Rotation paths and how fast each direction turns (degrees each step)
Each turn is a multiple of 5 degrees from 10 to 175, or 0.
Each row of a path follows its step; steps can be skipped.

step 0: | -.14 |  .10 |  .03 | -.32 | -.10 |  .21 | -.27 |  .21 |  .26 | -.27 |  .04 | -.15 | -.13 |  .00 | -.03 |  .39 | -.14 | -.07 |  .30 |  .34 |  .03 | -.44 | -.08 |  .16 | -.03 |  .14 | -.13 | -.27 | -.23 |  .00 | -.10 |  .40 |  .34 | -.23 |  .06 |  .04 | -.01 | -.28 | -.22 |  .00 | -.10 |  .20 | -.02 |  .05 | -.09 | -.22 | -.08 | -.15 |
step 1: | -.06 | -.13 |  .21 | -.29 |  .26 |  .16 |  .08 | -.33 | -.23 |  .13 | -.21 | -.29 | -.39 |  .11 |  .27 | -.08 |  .05 |  .01 | -.11 |  .02 | -.09 |  .00 | -.29 | -.06 | -.07 | -.02 | -.01 | -.20 | -.04 | -.08 |  .26 |  .13 |  .03 | -.05 | -.22 | -.01 |  .26 |  .36 | -.37 | -.06 |  .47 | -.33 |  .21 | -.07 | -.26 | -.12 | -.02 | -.06 |
step 2: |  .37 |  .02 | -.18 | -.30 |  .00 |  .04 |  .09 | -.05 | -.10 | -.19 | -.19 |  .04 | -.12 |  .34 |  .05 | -.17 |  .05 |  .08 | -.14 |  .13 | -.08 |  .02 |  .37 |  .12 |  .25 |  .11 | -.11 |  .11 | -.02 |  .09 | -.26 |  .22 | -.01 | -.30 | -.10 |  .11 | -.01 | -.07 |  .03 | -.17 | -.46 | -.03 |  .16 |  .00 | -.12 | -.64 |  .16 |  .31 |
step 3: | -.15 |  .11 | -.18 | -.08 |  .12 | -.06 |  .23 |  .11 | -.28 | -.40 | -.14 | -.02 | -.03 | -.07 |  .10 |  .09 | -.51 | -.02 |  .25 |  .27 |  .04 |  .08 |  .09 |  .05 | -.07 |  .26 | -.15 | -.17 | -.22 |  .01 |  .01 |  .08 |  .38 |  .25 |  .11 |  .36 | -.22 |  .13 | -.48 | -.06 |  .18 | -.18 | -.11 | -.35 | -.03 |  .13 |  .05 |  .09 |
step 4: |  .24 | -.44 | -.04 | -.42 | -.03 |  .38 | -.01 |  .11 |  .06 | -.04 |  .07 |  .02 | -.14 |  .05 | -.21 | -.13 |  .29 | -.03 | -.15 |  .22 | -.08 |  .04 | -.11 |  .38 | -.12 |  .07 |  .24 | -.27 | -.01 |  .21 | -.02 |  .30 |  .19 | -.51 |  .18 | -.11 |  .03 |  .04 | -.02 | -.03 |  .20 | -.27 |  .09 | -.26 |  .07 |  .08 |  .17 | -.24 |
step 5: | -.31 | -.09 |  .35 | -.08 |  .11 |  .06 | -.17 | -.10 |  .25 |  .03 |  .01 | -.01 | -.36 |  .07 |  .48 | -.03 | -.17 | -.23 | -.05 |  .29 |  .10 | -.10 |  .34 | -.28 | -.04 |  .39 | -.10 |  .02 | -.01 | -.17 |  .01 |  .40 | -.17 | -.12 |  .06 |  .20 | -.02 | -.15 | -.14 |  .15 |  .02 | -.17 |  .03 | -.01 | -.20 | -.32 |  .21 |  .21 |
step 6: |  .39 |  .04 |  .26 | -.16 |  .21 |  .04 |  .08 |  .08 | -.26 | -.37 | -.27 |  .07 |  .17 | -.09 | -.09 |  .01 |  .05 |  .13 |  .14 |  .36 |  .22 |  .00 | -.13 |  .17 |  .08 |  .05 | -.26 |  .00 |  .21 | -.40 | -.07 | -.03 |  .08 | -.24 | -.07 | -.03 |  .00 |  .26 | -.14 | -.36 |  .20 | -.46 |  .06 | -.03 | -.19 | -.17 | -.23 |  .20 |
step 7: |  .27 |  .05 | -.03 |  .08 | -.13 |  .09 |  .16 | -.07 | -.20 | -.13 |  .02 |  .23 | -.18 | -.17 | -.21 | -.25 | -.14 | -.30 | -.44 |  .14 | -.22 |  .17 |  .18 |  .27 |  .03 |  .27 | -.14 | -.10 |  .09 |  .29 |  .39 |  .36 |  .09 |  .03 |  .01 |  .18 | -.26 |  .05 | -.25 |  .05 | -.16 |  .16 |  .05 | -.25 | -.16 | -.33 |  .25 | -.24 |
step 8: | -.26 | -.38 |  .15 | -.21 |  .02 |  .32 | -.32 |  .36 | -.08 |  .10 |  .24 | -.07 |  .09 |  .17 | -.18 | -.02 | -.06 |  .00 |  .13 |  .17 | -.03 |  .11 |  .04 |  .19 | -.18 | -.12 | -.32 | -.02 | -.30 | -.19 | -.33 |  .14 |  .10 | -.07 |  .06 |  .26 | -.18 | -.06 | -.30 |  .17 |  .20 | -.21 | -.32 | -.25 | -.07 | -.20 |  .02 |  .35 |
step 9: |  .16 |  .06 |  .02 | -.13 | -.32 |  .08 | -.10 | -.32 |  .03 |  .03 | -.11 |  .13 | -.06 | -.19 |  .30 | -.01 |  .28 | -.09 | -.07 |  .75 | -.16 |  .08 | -.29 |  .04 | -.27 |  .28 |  .11 | -.18 |  .02 | -.38 |  .24 |  .15 |  .16 | -.22 | -.02 |  .09 |  .30 |  .23 |  .03 |  .07 |  .04 | -.07 |  .03 | -.06 | -.03 | -.02 |  .15 |  .12 |
step 10: |  .40 |  .04 |  .27 | -.27 | -.04 |  .23 | -.18 |  .14 |  .01 |  .07 |  .09 | -.19 |  .21 | -.02 |  .06 | -.08 | -.41 | -.10 | -.30 |  .13 |  .32 | -.07 |  .40 | -.20 |  .32 | -.04 | -.16 | -.01 |  .09 |  .14 |  .10 |  .26 | -.19 | -.04 | -.12 | -.07 |  .24 |  .18 | -.15 | -.14 | -.03 | -.13 | -.12 | -.41 | -.24 | -.32 | -.05 |  .00 |
| -.02 |  .08 | -.12 |  .05 |  .08 | -.09 |  .00 |  .07 | -.04 | -.06 |  .11 |  .02 |  .03 |  .05 | -.10 | -.01 |  .06 |  .03 |  .00 | -.03 | -.12 |  .06 |  .05 |  .03 |  .02 |  .00 | -.02 |  .00 | -.11 | -.01 |  .08 |  .02 |  .03 |  .00 |  .10 |  .06 |  .04 | -.05 |  .04 |  .00 |  .06 | -.01 | -.02 | -.09 | -.02 |  .02 |  .08 |  .07 |
80
|  .01 | -.01 |  .06 |  .07 | -.04 |  .06 | -.07 |  .08 |  .03 |  .03 | -.04 |  .03 | -.04 |  .10 | -.06 | -.04 | -.04 | -.02 | -.06 | -.07 | -.05 |  .10 |  .11 | -.12 |  .05 |  .00 |  .05 | -.08 | -.04 |  .01 | -.13 | -.02 | -.03 | -.01 | -.02 |  .06 | -.01 | -.05 | -.01 |  .08 |  .01 | -.03 |  .06 |  .09 |  .05 | -.09 |  .03 |  .06 |
125
| -.02 |  .02 | -.01 |  .00 |  .09 |  .05 | -.10 | -.08 | -.02 |  .01 | -.02 | -.01 |  .03 |  .02 |  .13 | -.02 |  .11 |  .12 | -.12 | -.04 |  .03 | -.05 | -.06 | -.10 |  .10 |  .10 | -.05 | -.01 |  .04 | -.12 | -.01 | -.01 | -.02 | -.08 |  .02 |  .04 |  .09 | -.01 |  .00 |  .02 | -.01 |  .03 |  .01 | -.05 |  .02 |  .00 |  .00 |  .03 |
90
|  .02 |  .00 |  .06 |  .08 |  .05 |  .02 |  .00 | -.05 |  .01 |  .01 | -.01 |  .05 | -.08 |  .00 | -.01 | -.07 |  .00 |  .16 |  .02 |  .02 |  .00 |  .07 |  .02 |  .09 | -.08 | -.11 | -.04 | -.07 | -.04 | -.10 | -.07 | -.02 |  .04 |  .04 |  .02 | -.10 |  .02 |  .09 |  .00 |  .00 | -.01 | -.04 |  .14 | -.07 |  .02 |  .08 | -.01 | -.02 |
145
|  .15 | -.07 | -.09 | -.02 |  .05 |  .07 |  .00 |  .13 |  .07 |  .08 | -.03 | -.09 |  .04 | -.04 | -.06 |  .06 |  .08 |  .03 |  .14 | -.06 |  .08 |  .04 |  .01 |  .04 |  .08 | -.01 | -.05 |  .03 |  .03 | -.06 | -.02 |  .10 |  .03 | -.02 |  .01 | -.02 |  .00 |  .02 |  .04 |  .07 | -.04 |  .01 |  .03 |  .00 |  .01 | -.05 | -.03 |  .01 |
175
